128 stands for zero in the data rows.
Some points:
[147  85 125  86  98 135 133 170 195 177 185 166  58  89 108  92 179 150
 153 135 136  91 103 104  58 153 131 107 148 152 114  89]
[103 135  90 133 156 169 163 148 147 101 133 100  96 135 150 140  62  95
 148  86  84  96 172  89 136 108 184 117 179 193 139 184]
[126 151 143  65 125 118 104 138 117 145 172 121 163 147 156  86 115 127
 137 108 130  75 114 102 122 138 121 126 110 149  93 114]
[143 122 104 135 102 124 107 103 129 174  89 116 113 142 180 144 100 157
 158 142 127 151 157 107 169 150 133 192 191 146 150  96]
[153 105 185 107 132 122 137 112 173  87 126 127 113 163  84 112 112 164
  81 167  98 130 178 114 147 164 106 116 113 138 151 208]
[116 165 132 133  99  83 117 136 193 127  92 117 139 194 137 155 184 136
 131 158 126 128 120 119 165  85 150 135 152 143 111  91]
[130 136 149 109  85 102  71 144  91 101 157 190 147 193 153 140  92 106
  67 121 109 111 114 108 130 125  87  99 106 156 157  79]
[ 95 136 125 164  62 117 124 113  96 120 232 162 180 156 177 136 156 131
 158 146 137 128 138 171 157  95 137 138  92 137  75 131]
[ 91  98 105 154 112 111  83 156 121 110 102 133 125 120 137  88 144 109
 150 117 194 185 255 193 122 170 116 144 170 152 135 160]
[114 106 112  72 119 169 228 125  93 145 109 110  92 163 149  94 148 126
 106 159 144 131 125 163 155 127  95 165 123 143 122 172]
[ 90 145  81 100 171 130 112 141 154 176 130 183 151 169 142 171 166 125
  96  86 123 108 128 134 123  74 130 138 121  98 106 149]
[164 192 134 126 157 157 164 140 151 146 172 133 131  71 156 160 133 184
 118 177  82 159 157 183 161 173 150 123 182 165 190 123]
[154 108  87  72 138 105 115 120  76 103 140  97 112  95 156 109  94 135
  64  66 140 138  78 116 108 145 170 180 136 152 190 136]
[193  96 191 116 152 169 135 157  86  66  93 134 152  95 144 187 146 139
 159 152 192 156 154 133 188  91 109 105 122 157 104  89]
[102 126 115 103 118 129 130 110 127 146 152 100 194 161 145 137 158  96
  96 128 102  52 137 101 109 170  76 124 188 132 124 118]
[142 101  76 166 105 197 111 197 128 148  98 132 150 137 163 129  95 129
 100 190 133 126  70 123  98 144 128 117 130 108  74 143]
[115 108  98 167  92 161 146 106 129 147 146 157  82 129 123 172 128  68
 121 143  94 103 111  73 133 124 124 127  83 110 152 125]
[ 53 169 105 109  95 140  92  81 140 133 119  84 128  59 166 145 172 182
 138 178 139 157 151 127 140 107 132  70  65 123 144 114]
[158 152 129 124  96 143 107 180 134 156 127  99  88  78 115 107 139 118
 175  63  73 142  89 142 193 152  43 101 123  69 111 130]
[143 100 115  92 123 128  72 149  61 152 115  69 145 114  52 153 143  97
  95  92  82 148 139 122 186 122 167 160 141 181 149 155]
[ 85 106 181 184 103 148  78  86 116 109  86 122 129  95 134 101 135 110
 103 115 108 123  76 106  96 126 129 217 186 196 188 155]
[106 115 133  94 116  88 122  99 144 145  50 116 113  82 123 142  55 153
  98 104 129  89 133 147 120 113 149 118 118 141  76 175]
[111 154 172 191 241 158 125 143 122 116 162  76 109 147 105 134 126 137
 129 134  84 102  80 177 130 124 116 110 160 146 118 123]
[115  91 150 131 131 142 136 119 121 109 166 163 165 196 176 222 162 220
 167 150 122 151 109 108  98 114 121 156 139  76 126 161]
[131 107 124  66 110 115 101  75 137 100 137  87  93 111 103 108 158 157
 132 119 117 183  99 127  77  55 140 186 153 142 132 132]
[ 82  91 105 127 174 185 154 183 178  80  93 172 137 114 142  70 139 114
  99 113  96 134  81 107 143  98 126  70 137 102 154 123]
[109  67 123 110 154 110 148 156 111 107 124 104 114  76 101 152 112 103
 145 212 127 134 137 125  86 114  72 109  92 109  96 113]
[ 75 125 121 110 154  84 143 119 120 175 129 125 116 117 126 109 102 128
 103 133 181 197 117 162 169 126 119  73 125 126 107  97]
[130 132 132 110 104  88 115  97 129 103 104 134 150  85 103 146 129  96
 106 170 128 115 114 163 177 238 239 179 178 110  97 137]
[165 157 149 175 166 145 175 203 190 153 131 160 173  84 126 138 138 163
 114  76 140  90 113 155 117 128 126 175  64 111 144 136]
[104 135 105 102 142  83 153 128 130  69 151 140 140 135 125 116  82  97
 129 109  97 107 130 105 149 125 101 156 165  85  97  93]
[144 169  94 135 103 122 134 151 102  76  91  62  98 146 147 173 131 122
 186 157 176  85 126 154  98 128 150  99 134 111 210 101]
[139 130 186 143 160 162 143  94  74 146  78  93 130 131 127 140 160 158
 125 117 113 104 150 123  98 113 123 100 123  67 133 118]
[140  84  94 171 125  91 130 108  77 124 161 158 132 126  93 139 137 204
 146  72 155 114 134  74 132 125 149  70 154 104 103 121]
[150 149 117 183 153 186 176  82 171 107 118  66 148 122  75  92 124 131
  80  93 169 135 134  83 135 164  92 109 110 124 116  88]
[130  93 114 147 119  47 113 104 115 120 122 108 121 105 125  93 111 108
 134 135 147  94  85 121 149 129 107 109 151 132 219 238]
[116 176 131 135 112 107 197 167 104 171 117 186 147 115 103 122 143 107
 149 112 114 147 112  91  82 123 111 140 148 184 145 161]
[111 107 110 113 133 109 105 132 100  88  95 137  84 140 141 101 154 144
 135 103 128 150 166 177 191 240 170 187  72  99 127 102]
[121  74 113 145 107  96 162 102 127  92 134 115  90  92  92 115 139  93
 121 114  52  86 127 162 161 118 185 157 109 151 127  65]
[134 164 183 130 160 194 167 107 114 142 136 164 100 126 108 119 124  84
 163 129 212 123 117 176 163 122 150 143 156 121 159 141]
[133 129 147  90  97 170 118  94 189 132 173 182 208 142 112 149  65  86
 170  96 122 172 103 129 128 134 140 108  90 126 145 139]
[189 207 188 195 213 130 110 138 122 115 125 131  76 109 126  86 125 106
 125 177 130 133 138  38 133 110 141 164  91 126 106 139]
[111 103 176 124 103 107 186 198 173 195 179  92 141 151 141 125 140 132
  96 139 174 154 150  86 154 108 178 124 134  67 125 118]
[191 103 106 151 126 111 145 138 171 133 162 110 105 161 139 143 129 119
 150 131 158 163 134 164 124 129 121 104 103 208 136 168]
[ 99 128 107 123 134 171  77 108 135 181 126 123  89 145  72 129  90 135
 136 148 191 107 129 118 137 175 132 120 119 142 128  95]
[146 111 118 129 118 126  70 126 133 162 177 202 134 117 143 124 104  92
  54 140 119 110 172 164  99  88 123 113 130  79 149 105]
[143 157 204 161  95  96 143 140 126 122  99 106 124 127 130 134  87 108
  90  79 119 112  99 130  76 103  91 104 118 106 116  90]
[ 62 140  90 109 144  97 104 117 124  97 128 135 143  99  67 143 137 153
 182 156 164 145 103  98 112 137  94 150 115 150 131 128]
[149 184 128 124  59 130 111 131  85  53 116 130 101 142  59  63 121 162
 112 134 132 131 128 148 132 108 163 121 178 132 109 138]
[111 118 167 147 154 162 160 157 113 140 147 103 150 126 126  71  90 122
 164 119  75 136 154 146  90 134 154 135  93 119 104  85]
[178 129 108 111 102 126 105  95 132 123 124 110 140 115 145  82 133 155
 182 157 136  91 149 135 106  77 120 118 127  78 128 135]
[166  94  89 113 140  89 135 119 133 172  89 179 216 194 165 110 162 158
 163 149 107 127 111 113 115 110 125 118  90 157 131  94]
[175 179 105 166 114 106 139  79 101 118  92 133 132 132  90 113 118  83
 113 135 119 186 143 151  77 119  99  99 123  84  91 113]
[175 164 139 128 151 107 105  94 107 103 128 125 125 172 213 193 215 107
 131  79 120 130  94 109  94 169 136  87 102 126  85 151]
There is one direction along which these points spread out most. For each point below, how far along it does it lie, from 0 to 99? 50 is the average, and the first point above lies past it. One standard deviation of the points above along it is 16.
[109  67 123 110 154 110 148 156 111 107 124 104 114  76 101 152 112 103
 145 212 127 134 137 125  86 114  72 109  92 109  96 113] 56
[130 136 149 109  85 102  71 144  91 101 157 190 147 193 153 140  92 106
  67 121 109 111 114 108 130 125  87  99 106 156 157  79] 65
[133 129 147  90  97 170 118  94 189 132 173 182 208 142 112 149  65  86
 170  96 122 172 103 129 128 134 140 108  90 126 145 139] 67
[114 106 112  72 119 169 228 125  93 145 109 110  92 163 149  94 148 126
 106 159 144 131 125 163 155 127  95 165 123 143 122 172] 43
[134 164 183 130 160 194 167 107 114 142 136 164 100 126 108 119 124  84
 163 129 212 123 117 176 163 122 150 143 156 121 159 141] 43
[130 132 132 110 104  88 115  97 129 103 104 134 150  85 103 146 129  96
 106 170 128 115 114 163 177 238 239 179 178 110  97 137] 15
[111 107 110 113 133 109 105 132 100  88  95 137  84 140 141 101 154 144
 135 103 128 150 166 177 191 240 170 187  72  99 127 102] 25
[166  94  89 113 140  89 135 119 133 172  89 179 216 194 165 110 162 158
 163 149 107 127 111 113 115 110 125 118  90 157 131  94] 78
[150 149 117 183 153 186 176  82 171 107 118  66 148 122  75  92 124 131
  80  93 169 135 134  83 135 164  92 109 110 124 116  88] 49
